rotation ticks, each row followed by its count of ticks:
The counts run from 0 to 368.
[119 102  94 174 121 131 124 107 140 121  94 131 117 111 153 145 133 155
 149 131 120 123 143 118 146 168 108 134  40 154 136 180 100 100  69 152
 132 118 143 124 144 139 111 144]
332
[123  91 116 183 141 117 127 122 142 109  87 157  89 133 144 134 146 151
 169 143 133 148 162 130 146 148  97 133  70 148 142 173 101 110  67 151
 143 105 142 102 150 150 119 141]
202
[105  97 110 176 154 142 136 110 139  97  96 155 110 144 135 138 128 157
 167 141 129 159 160 130 131 167 113 133  70 153 129 161 109 108  66 162
 150 111 145  99 147 148 121 151]
206
[124 119 112 127 160 110 133 112 109 123 103 176 110 111 137 150 134 150
 138 131 155 141 138  94 173 163 144 125  61 104 136 185 102 117  55 162
 144 129 146 130 136 147 109 150]
306
[109 104  86 147 133 137 134  92 130 101  98 141 129 117 151 149 137 163
 145 144 138 119 142  98 143 162 143 123  31 135 129 163  96  96  81 159
 141 129 148 127 140 138 113 144]
344
[106 126 109 134 146  83 124 138 136 103 111 160 109 117 151 134 133 154
 148 151 129 129 131 100 157 154 122 132  57 134 123 169 130 118  58 133
 146  98 186 117 106 137 102 166]
151
[103 119  87 132 123 111 118 117 137 103  98 144 122 122 154 142 138 147
 144 152 140 114 138  89 153 164 120 122  43 155 119 173 106 103  62 155
 137 107 168 122 133 135 122 159]
115
[107 106 104 157 172 127 150  93 155  99 100 144 126 132 141 151 123 149
 154 134 133 134 145 122 145 169 122 135  41 167 134 172 110 111  76 162
 131 131 126  97 147 142 116 155]
337
[123 114 112 156 121 111 119 139 116 116  99 163  90 109 146 133 146 160
 155 146 129 135 146 109 159 151 120 129  61 106 137 170 108 111  58 143
 155  93 175 134 119 143  96 140]
180
[111 112 122 169 178 112 142 126 146 122 101 155 117 131 129 150 127 145
 146 121 129 141 138 136 157 180 116 140  49 139 145 184 124 114  78 162
 133 113 125 102 149 149 103 162]
76
[125 127 115 145 176 115 138 105 132 123 115 171 118 117 139 134 126 147
 142 131 129 141 133  99 175 154 117 137  63 116 136 187 111 126  49 167
 139 120 145 127 118 143  91 155]
73
[106 125  98 131 142 111 138 108 126  87 106 157 115 110 154 136 137 165
 142 156 137 126 137  83 148 148 149 124  39 118 127 156 107 116  70 141
 148 115 176 126 112 139  97 148]
139
[121 127 107 142 159 113 145  92 136  99 116 151 122 107 158 134 126 158
 137 136 118 126 135  84 158 152 127 136  47 136 128 173 108 123  55 154
 130 131 161 132 105 139  94 144]
351
[114 105 127 186 163 118 136 134 143 106  95 160  92 135 128 137 133 153
 166 138 129 155 152 142 142 161 101 138  67 142 138 167 119 111  73 150
 146  96 147  99 143 150 105 150]
186
[111 114 111 141 181 114 142 116 144 114  90 165 114 137 124 151 136 138
 150 140 153 140 144 122 164 162 132 129  53 131 143 176 104 119  78 170
 134 121 124  95 152 149 113 159]
80
[110  85 108 169 166 119 149  96 138  98 108 144 120 129 151 142 126 150
 160 131 138 155 147 131 121 171 120 136  58 163 131 161 114 108  71 146
 147 134 138  95 144 148 129 153]
2
[119  80  93 171 137 117 120 112 132 134 101 146 108 107 156 133 145 148
 167 133 141 139 141 133 141 146 106 140  42 116 150 178  99 101  79 122
 154 116 143 105 126 139 109 154]
275
[109 128 129 151 166  96 135 144 122 100 109 169 104 121 134 147 128 158
 144 140 124 149 134 115 154 168 135 137  62 121 126 165 140 116  61 144
 156  96 176 117 118 153  93 162]
171
[121 103 101 133 152 104 146  93 106  99 117 163 118 104 158 142 130 158
 140 140 143 147 140  86 145 163 154 131  60 125 124 167 110 112  55 151
 154 145 165 124 122 151 116 142]
8
[125 120 117 146 181  96 155  91 155 103 102 155 107 114 150 139 135 151
 152 134 131 130 144 104 160 144 116 137  48 148 140 171 105 123  67 155
 120 137 137 109 123 141 101 139]
350
[127 109 123 148 155  85 142 119 124 104 117 161  96 116 157 135 131 148
 151 133 125 155 144  98 154 162 113 137  81 159 121 175 125 120  39 148
 145 126 168 115 127 152 122 144]
224
[107  91 110 162 183 103 141 109 142 112 113 146 122 121 145 146 125 142
 154 128 134 147 131 140 135 168 117 146  44 139 138 171 123 107  84 132
 149 125 134  89 133 140 108 169]
39
[119 129 101 136 141 117 125 111 133 120 105 161 122 122 145 134 129 145
 142 140 129 127 138  87 172 165 118 130  62 138 128 188 107 115  46 173
 133 112 158 132 124 141 110 153]
94
[110 115 121 148 195 109 147 115 134 115 112 167 123 127 127 152 123 145
 144 127 142 150 137 128 152 173 138 139  51 119 141 177 122 119  74 149
 145 124 133  99 132 148  95 168]
60
[129 110  94 137 128 118 124 109 118 122 100 157 112 101 149 141 143 151
 142 137 139 123 137  88 170 158 131 127  52 127 137 184  94 107  59 163
 135 125 149 140 141 143 116 137]
327
[105 109 104 154 172 137 141 101 151 104  94 155 123 142 128 149 126 152
 149 134 138 135 148 124 148 174 123 129  44 150 134 171 109 108  76 175
 134 118 126  99 155 147 114 156]
96
[112 110  91 146 128 144 130  99 127 102  91 146 118 117 145 147 140 165
 142 147 134 123 145  99 152 160 140 120  38 133 132 164  92 101  74 166
 139 121 150 130 141 135 108 136]
103
[120 102 126 156 176  90 159 110 122 100 121 159 110 113 149 149 123 148
 145 127 131 160 141 120 140 177 130 140  66 162 122 169 130 117  61 147
 145 137 149 105 140 157 121 151]
3
[ 99  80  93 154 163 125 127 101 139 108 106 151 126 125 149 131 132 143
 168 146 152 152 141 126 125 156 115 135  52 128 136 166 106 106  76 133
 160 122 145  81 127 139 122 170]
263
[115 111 122 158 191 113 149 115 129 117 114 170 120 128 131 154 123 143
 143 124 137 159 135 126 156 176 133 140  59 123 139 177 125 115  64 158
 146 122 131 107 141 153 101 165]
301
[119  93  99 168 153 145 137 102 128 119  93 153 117 120 138 150 139 155
 151 133 146 141 151 137 144 165 134 131  37 118 147 171  96 105  88 159
 145 126 120 112 160 148 104 143]
308
